In the rows, 128 means zero.
Named moves, each a turn or a mirror, and the order they were made in; the first pair answered
raran:
[171 142 122 108 109 117 135 152 164 113 118 150 142 140 127] -> [169 137 109 118 113 114 140 142 167 110 113 148 156 151 116]
[132 119 137 116 137 117 136 108  95 129 158 117 117 121 151] -> [123 109 126 123 145 117 137 105  97 126 158 117 122 123 149]
[120 144  74 129 132 127  60 165  83 111 140 161 108 124 133] -> [116 139  64 136 135 124  63 165  88 118 143 160 115 128 137]
[110 148 170  99 128 117 192  83 137 140 110 108 141 164 115] -> [111 149 180  95 122 123 193  85 136 136 113 109 134 160 115]
dano:
[118  60 154 162 132 156 132 112 199 104 172  76 190 131 125] -> [178  90 124 133  45  97 112 185 157 141  91 109  90 183 151]
[109 113 108 151 166 151 105 113 125 112 168 126 169  93 115] -> [166 120 191 134  98 115 128 120 165 128 117 105 123 132 129]
[120 160  84  88 120  84 140 139  72 159 125 146 124 143 124] -> [ 92 137 123 100 155 123 163  89 120 137 172 114 179 114 112]
[223  93 141 168  90 102 103 139 186 125  95  97 106 152 126] -> [170  98  32 183 143 119  56 153 117 113 125 132 121 129 125]
kurov:
[ 95 112 121 127  99 134 144 132 139 122 138 122 153 145 151] -> [ 93 112 116 133 111 143 132 125 139 117 163 123 154 126 149]
[116 102 135 130 106 152 136 171 154 136  85 124 115 135 139] -> [119 105 135 136 134 166  97 152 149 110 148 125 126  95 135]
[187 130 134 132 109 108 104 112 126 134 149 104 128 121 126] -> [186 137 118 127 104  98 112 122 111 141 133 115 123 142 128]
[208 136 148 158 135  86  63 109 153  89 199  99 100 106 109] -> [205 146  77 150 104  43 101 134 103 138 115 129  77 180 122]
mon:
[119 116 207  96 149 154 146  94 140 137 134 116 139 101 122] -> [153 112 195 105 122 116 162  82 145 154 107 107 132 141 123]
[160 145 127 113 111 108 131 100 118 135 133 126 111 133 131] -> [127 155 116 102 117 127 132 121  97 138 121 142 104 131 137]
[ 73 121  98 155 137 181 110 171 136 117  93 149 147 123 141] -> [128 109 131 178 141 173  92 125 176 100 146 121 168 105 128]
[115 121 160 116 149 151 120  75 129 117 175 131 171  93 115] -> [174 112 144 123 107  97 150  67 132 136 131 125 164 155 119]

(2 to 4 moves a pair)
[159 126 189 120 130 153  99  99 157 112 170 120 116  82 123] -> [119 119 108 131 111 129 173 132 123 154  57 139 126 179 129]	kurov mon kurov raran
[154 110  45 164 133  98 117 123 114 134 111 135 148 164 120] -> [166 128 152 140 129 135  69 124 148 105 178 119 119  80 122]	kurov kurov raran
[174 139 210 121 124 129 126  91 156 111 178 106 128  94 120] -> [ 74 150 205  87 121 165 195 136 138 136 103 128 122 122 129]	mon mon dano dano
[ 99 138 146 112 151 148 140  81 125 105 163 133 155  92 130] -> [ 77 149 148  96 141 161 131 116 116 109 146 147 130  88 135]	kurov kurov dano mon
[ 84  84  95 170 140 158 139 154 154 127  90 131 158 141 121] -> [103  80 153 171 131 160 136 137 191 116 112 109 158 118 118]	dano mon mon
[ 90 131  70 139 147 143 138 140  80 125 101 122 116 143 130] -> [142 112 132 167 157 138 134  79 143 100 157  77 146 122 114]	mon kurov mon mon
[ 97 130 121 154 109 136 143 174 137 144  59 152 144 168 144] -> [108 116  98 176 127 123 151 149 144 138  75 141 171 182 136]	dano mon mon mon
[107 131  53 124 128 115 140 161  62 155  80 142 104 187 138] -> [108 133 129 108 109 114 173 163 103 160  51 128  95 196 139]	mon dano kurov kurov
[ 92 147 173  91 172 176 143  70 118 138 154 102 165 120 149] -> [199 139 112 122 137  96 110  59  92 141 152 106 134 164 145]	dano dano mon mon
[ 90 158 170  86  87 107 195 150 136 162  49 133 131 159 110] -> [ 88 165 147  89  87 101 183 160 120 166  44 147 122 159 109]	dano dano dano
[108 132 174 112  97 140 147 167 131 163  65 133  96 135 138] -> [123 142 143 125 129 155  71 165 102 134 140 151  94  67 137]	kurov dano dano
[ 56 132 156 145 127 134 198  56 161 125 125  97 207 149 117] -> [ 94 189 230  81  67 140 116 139 128 120 128 128  89  92 139]	raran dano kurov
